In the rows, 128 means zero.
Turns in one plane each, and the order they were made in; the first pair answered:
Z914:
[184 157 136 130 112 117 120 138 156 192 152 163 143]  ->  [174 151 113 109 134 108 117 130 176 190 139 161 166]
[127 138  83  95 110 120  97 137 200 165 113 151 144]  ->  [110 119  86 119 114  90 109 126 217 147  99 137 118]
[143 111 153 151 112 121 131 102 114 145 134 144  93]  ->  [158 126 149 133 108 137 128 113 112 151 148 153 110]
[133  98  98  99 108 134 118 114 140 136 128 118 143]  ->  [118  84  95 111 109 119 124 109 141 130 126 113 126]
Z993:
[129 139 120 124 168 120 128 134 140 121 127 147 129]  ->  [134 141 126 132 154 119 123 136 137 117 124 144 121]
[136 137 149 147 107 136 125 125 109 140 135 120 101]  ->  [135 109 127 133 100 117 131 116 125 145 133 118  99]
[124 147 106 104 159 136 126 141 161 108 116 128 161]  ->  [122 176 142 122 155 145 127 148 140 103 115 132 139]
Z937:
[171 144 124 131  76 155 121 134 128 176 147 148 131]  ->  [156 162 134 114 113 186 124 161 106 147 153 141 166]
[144  64 122 141 100  86 122  97 110 133 138 102  94]  ->  [140 142 109  74 159 106 103 115 182 129 121 120 164]
[172 164 113 117 119 121  88 115 173 179 144 162 131]  ->  [117 145 152 110 149 185 103 154  68 114 160 131 153]
Z393:
[138 102 141 150  95 131 125 137  95 148 160 121 119]  ->  [ 97  84 125 140 126 125 132 136 100 113 136 102 122]
[140 143 130 143 115 125 129 129 137 129 119 137 116]  ->  [144 127 129 139 105 129 140 128 113 129 130 136 119]
[132 143 110 133 131 158 137 150 143 112 143 126 143]  ->  [131 152 112 132 127 160 135 156 137 113 148 129 145]
Z809:
[127 133 112  94 107 124 129 115 152 142 143 129 114]  ->  [116 133 113  85 124 127 128 124 156 123 136 118 128]
[158  89 117 177  96 116 128  99 112 163 140 133  86]  ->  [ 97  65 106 127 157 147 144 119  90 101 132 100 139]
[161 117 140 151 105 140 125 115  94 130 151 147 135]  ->  [115 124 143 134 144 150 128 133  93  88 137 129 154]
[144 117  99 124 119 116 123 131 145 153 142 125 128]  ->  [119 131 102 117 150 127 136 139 142 117 129 116 143]
Then:
Each pair is 2 to 3 turns apart.
[177 107  97 136  80 114 116 106 145 183 146 132 118]  ->  [ 82 110 149 140 156 139 132 142  83  80 108  82 119]
Z937, Z937, Z809
[149 160 160 192  85 104 142 118 104 146 124 151  64]  ->  [165 222 157 128 114 157 125 155 105 148 143 167 144]
Z914, Z937
[140 133  66  87 153 121 141 123 199 117 112 140 147]  ->  [174 140 105 145  93  99 139 113 178 160 130 161  89]
Z809, Z914, Z393
[174 102  86  60 128 148 114 118 157 151 153 141 184]  ->  [141  49  96  73 132 159 138 126  95 117 155 113 170]
Z937, Z914
[148 134  90  81 154 152 126 134 150 131 143 119 177]  ->  [ 95 135 150 128 173 154 149 145 108  78 119  90 129]
Z914, Z809, Z937
[124 149 118 104 149 157 118 140 135 123 130 130 178]  ->  [116 119 126 120 142 159 132 144  92 112 136 115 157]
Z937, Z937, Z937
[168 204 157 114 145 164 105 146 125 151 145 126 144]  ->  [176 139 110 136 105  94 119  94 177 181 129 120  94]
Z937, Z393, Z937
[159  98  92 108 110 109 128 134 150 139 120 149 128]  ->  [117 108 145 120 141 146 139 155  92  87 110 126 131]
Z809, Z393, Z937
[119 202 206 173 132 146 118 144  98 117 110 140 101]  ->  [ 85 165 191 186 142 122 134 132 102  93  92 108  82]
Z809, Z393, Z809
[167 112  64  70 136 135 125 132 166 136 137 147 174]  ->  [167 148  88 118 122  86 130 114 209 148 109 161 116]
Z809, Z809, Z914
[ 92 145 100 109 178  88 134 113 205  87  87 107 151]  ->  [114 104  95 141 134  57 137  91 203 117  90 112  94]
Z937, Z937
[161  60  66  94 101 120 129 102 143 150 149 109 147]  ->  [ 96  83  94  90 172 120 133 132 144  83 118  81 171]
Z914, Z393, Z937
